Rows are one point carried round by a steady rotation, each followed by how many ticks it has turned.
The counts run from 0 to 184.
[128 146 176 107  78  81  81  91 120 133 111 162 140 143  85 153 101 163
 132  97 153 135 124 119 134 155 110 110 159 141 105 133]
96
[141 146 171 143 144 108 124 166 108 119 127  71 126 133 202 136 173 142
 146  86 131 141  95 142 146 110 110 114 181 118 108 126]
39
[167 115 137 108  75  55 119 122 111 173 135 136 180 144 110 153 122 153
 123 132 131  94 153 124 114 122 123 104 157 107 137 116]
91
[126 163 162 119  60 129 158 144 103 146 102 132 182 121 163 121 122 168
 156 127 115 134 141 153 150 114 126 132 146  92 167 141]
0
[180 146 142 137  97  99 142 156 120 137  94 131 144 100 181 130 149 152
 105 122  90 160 171 131 103  96 102  87 159 139 123 124]
30
[171 146 126 170 144 105 106 164  68 120 141 109 131 168 146 115 125 135
 115  77 161 132 143 148 121 108 116  78 158 150 101 133]
52
[111 149 147 176 134  88 102 151 103  98  86 137 148  86 153 116 170 161
 101 117 119 135 169 149 144  99 126 118 145 138 165 126]
133
[144 140 164 101  98 103  85  75 107 131  95 153 136 137  94 166 107 167
 134  82 163 165 117 116 134 145 117 122 144 139 115 162]
97
[114 139 133 142 102 101 122 162 103 114 128 122 149 156 138 115 135 143
 123 141 159 127 169 178 158 101  81  64 155 125 117 117]
155
[126 140 153  90 112 118  88  99  96 155  79 140 142 137 118 170 110 161
 136  71 135 160 137 136 132 116 122 130 142 130 128 176]
98
[152 162 126 108  82 128 136 151  84 135  98 102 162 154 146  94 113 140
 139 136 127 194 137 163 115  95 105 138 123 115 170 124]
167
[134 128 153 177 114 109 147 154  91  88 118 106 179 116 138  93 180 147
 174 143 135 145 135 143 169 138 143 110 152 130 150 102]
147
[163 165 160 151  84 110 144 133 129 108  99 151 100  95 148 132 145 152
 100 141 148 158 129 118 129 103 102  70 157 150 104 100]
32
[162 160 152 124  58 133 155 127 137 126  73 144 154 116 126 147 147 171
 124 143 142 165 100  97 136  86 134 126 161 145 100 141]
15
[101 149 158 119  56 121 129 168  97 137  83 135 138 118 169 133 132 135
 137 137 111 146 127 124 157  86 105 110 180 137 127 151]
17
[154 152 116 175  83 101 143 173  86 103 123 131 176 163 144  83 143 160
 125 145 130 138 175 151 114 107 131 101 133 119 138 111]
151
[157 113 155 147 101 110  86 120 102  99 104 154 153 126 109 161 154 172
 130  67 145 105 139  85 108 140 128 102 170 139 110 140]
113
[166 157 144 120  65 129 126 142 101 113 136 124 145 163 126 110 118 133
 155 140 154 145  95 146 125  96  80  91 154 101 143  79]
169
[165 149 106 162 149 106 104 161  64 121 113 106 116 156 140 110 117 127
  93  92 166 163 147 136 120 102 110  87 140 163 133 143]
51
[163 119 133 140 113 120 103  99 110  97  76 153 144  99 110 163 156 192
 132  84 168 126 125  84 116 122 132  92 161 142 114 149]
114
[147 144 171 122 118 104 144 143 136 123 129  90 175 168 125 129 151 172
 166 108 139 160 139 177 151 140 107 116 158 126  80 123]
160
[130 135 147 118 110 111  99 106 154 108  58 135 163 134 104 125 174 173
  92 137 134 152 108 111 152 118 114 121 191 160 132 130]
11
[157 128 147 156 112  75 119 133 138 104 101 132 147 134 153  92 169 166
 113 144  92 150 110  98 114 159 113  84 184 131 123 106]
27
[178 155 125 144 133 116  97  88  81 112 135 113 145 168 118 115 106 151
 122 105 180 189 115 142 128 135 119 102 107 125 175 115]
67
[181 135 129 137 110  89 130 110 138 108  78 130 138 120 153 106 164 176
 101 149 113 178 118  95 103 143 117 101 157 142 125 123]
28
[174 165 151 157 113 100 104 106  76  98 154 126 140 168 113 101  99 140
 131 109 167 169 117 131 129 160 122 109 121 122 151  95]
66
[102 131 136 115  74 105 155 118 104 110 111 105  98  98 186 161 150 171
 138 135 183 142 113 101 120 119 127 109 126 101 147 152]
123
[126 145 173 122  61  94 121 120  94 126 143 109 140 150  77 140 101 108
 146 125 180 142 107 136 168 153 127 140 152 154 121 111]
79
[ 70 140 128 131 107 102 119 157 102  79 100  64 114 140 161 130 144 143
 118 114 181 157 137 139 167 125 101 129 135 143 126 160]
141
[114 149 138 150  99  88 119 147 131 100 126 124 152 171 117 106 131 151
 122 143 177 135 142 166 164 122  84  72 157 142  78 114]
156
[120 160 138 129  67 121  82 142 126 102 116 136 171 189 154 120 119 172
 128 118 128 102 131 122 124 129  96 113 154  98 152 114]
5
[126 114 140 156 123 127 148 157  86  95 100  75 182 118 168 105 174 145
 173 116 129 163 166 149 160 126 126 114 150 126 165 132]
146
[121 175 169 132  48 125 151 122 121 125 119 146 176 129 152 122 122 162
 167 143 138 117 120 147 154 123 122 117 144  81 162 105]
1
[140 110 152 140 124  83 102 151 123 125  96 119 148 130 184  99 169 146
 115 133  79 135 129 107 136 148  98  86 195 127 152 126]
26
[164 155 121 163  76 104 164 145 109  96 128 138 164 154 130 100 139 175
 130 155 175 139 149 137 114  99 121  83 118 120 125 100]
152
[143 121 153  89  76  91 138 144  94 165 141  80 155 130  97 153 128 115
 126 116 158 146 161 159 158 102 122 155 149 143 135 133]
77
[178 110 141  99 135 110 114 150 120 155 101  95 172 154 112 126 158 133
 126  98 129 150 132 168 134  95  88 106 193 145 129 147]
176
[102 147 159 169 112  82 127 116 110 115  93 157 114  97 131 147 173 185
 118 132 158 125  90 103 140 118 152 122 157 138 114 161]
118
[147 166 142 121 141 134 120 130 110 104 103  92 101 144 182 151 139 161
 123 101 178 180  90 113 125 111 106 107 134 132  84 147]
37
[118 147 161 133  82  59  89 144 104 135 125 145 151 135 155 130 140 160
 137 121 100 109  84 114  99 131 149 152 155  81 151 131]
104
[129 151 139 113  67 140 149 143 116 135  68 133 137 109 145 152 136 149
 127 146 136 166 118 109 151  74 116 119 163 143 128 149]
16
[122 131 142 107  95 105  91 122  61 143 114 100 145 164 108 128  91 114
 144 101 148 170 135 134 150 138 122 138 139 156 158 160]
81
[115 174 158 188 116  74 109 162 114  91 105 143 147 105 143 110 169 178
 105 132 131 120 160 147 121 116 139 119 148 129 127 116]
134
[111 157 157 149  85 106 139 184 112 103 129 103 136 127 171 150 154 155
 121 117 172 104 150 157 134  82 117 121 130 118 101 121]
138
[167 154 135 179 102  99 116 146  90  83 131 122 103 125 121  99 120 120
 103 129 175 157 124 106 126 129 109  92 144 164 124  93]
49
[156 172 125 116  80 116 139 127 102 116  95 122 153 142 125  98 117 160
 146 158 147 208  99 153 124 124 119 144 122 118 155 123]
166
[152 163 167 132  67 118 140 155 132 121  92 146 180 145 126 137 153 179
 132 125 111 135 127 107 126 104 143 133 179 140  89 134]
14
[137 130 167 131 105 108  94 120 160  95  87 132 177 141 116 131 171 165
 122 130 129 116 105 116 152 126 106  98 191 137 125  99]
10
[128 178 120 152 101 104 140 143 120  87  86 114 132 123 148 147 161 198
  89 129 178 152 143 128 117  77 134 136 106 131 122 144]
136
